One turn moves each row of this set onto another row. After a few examples, where does it send each row asked below?
did: [0.3 -13.4 13.9 -30.2 23.6 8.6 -12.2 -7.9 -10.6 4.5 22.1 3.4 6.7 33.3 13.8 -2.7 -10.3 2.4 33.0 7.3 -3.0]
vafos: [24.9 -32.7 -12.2 13.5 -2.2 -7.6 -0.6 -4.4 17.1 -12.3 -11.7 10.6 5.5 -6.3 7.0 22.7 15.6 6.9 15.9 6.6 13.1]
mep: [18.8 -19.6 -5.7 15.3 -7.9 -6.0 -3.6 -11.3 18.8 2.2 -9.2 10.7 -9.1 -13.1 4.8 33.3 20.7 -0.9 20.8 -12.0 -3.4]
sepor: [18.3 -25.5 11.5 22.5 -10.7 24.6 -7.8 6.4 -3.7 13.1 -1.7 1.1 24.1 8.8 -4.7 -4.5 -7.9 -28.1 -23.0 14.8 -10.4]
bef: [15.0 -17.6 -18.5 7.9 2.1 -18.5 6.1 -1.3 11.0 -2.7 -15.6 18.7 11.5 -14.3 9.8 19.2 21.8 -5.7 16.5 -16.8 7.1]
Nisot: [11.5 -9.7 14.0 21.2 -12.8 24.7 -9.1 0.5 -4.1 25.7 -3.1 3.3 14.0 2.9 -5.5 2.2 -3.0 -35.5 -17.2 -0.7 -22.9]
luza: [-31.5 5.3 13.3 -13.2 8.1 -22.0 -15.4 7.8 11.7 -12.3 3.8 -4.5 26.1 3.8 21.0 -29.0 -12.9 2.4 -10.8 9.8 4.2]
tok: [11.5 -11.5 4.4 16.2 -5.3 15.9 -0.6 8.9 -10.7 19.7 -7.8 8.0 31.9 2.2 -2.7 -9.3 -2.8 -36.6 -22.4 -2.6 -11.9]
zef: [-5.2 -4.8 8.6 -34.7 26.2 2.4 -7.1 -5.4 -13.8 8.4 18.2 7.5 10.7 28.2 14.1 -5.2 -6.2 -1.9 32.2 -3.4 -6.9]
lun: [-23.3 -2.6 33.9 -2.8 -7.5 -3.1 -31.7 -4.9 25.9 -9.9 13.0 -15.7 -4.5 11.6 13.7 -8.7 -16.9 11.2 -5.2 24.7 -8.0]
Tomo: [-37.0 24.8 25.2 -11.0 -2.2 -14.3 -23.5 -5.5 16.2 8.5 6.6 -6.5 -1.4 -3.8 16.2 -8.3 -5.7 -6.1 -2.2 -12.5 -19.8]
robu: [0.6 15.4 -16.2 -11.5 -14.9 -16.4 8.3 29.3 -0.3 -15.9 -2.1 0.8 -23.7 -14.0 -9.3 -17.6 -4.3 5.2 -9.3 12.4 5.1]
rin: [-3.7 -5.8 15.6 -31.0 20.9 8.4 -13.8 -11.1 -10.7 12.8 21.0 3.1 0.3 29.2 12.4 1.9 -5.9 -1.0 34.4 -2.5 -12.6]
buvi: [-1.9 22.3 -8.4 -7.4 -21.9 -10.7 4.8 21.8 3.5 -8.5 1.2 -1.5 -39.1 -17.7 -13.0 -7.6 -1.3 2.0 -4.9 5.8 -5.0]
Razak: [6.2 8.7 -8.8 -5.2 -21.9 -6.6 1.1 23.5 5.8 -17.9 2.5 -4.8 -34.6 -10.0 -13.8 -9.4 -6.4 10.1 -6.9 22.8 1.9]

zef goes to rin
luza goes to Tomo
Now find these:
tok goes to Nisot
Razak goes to robu
bef goes to mep

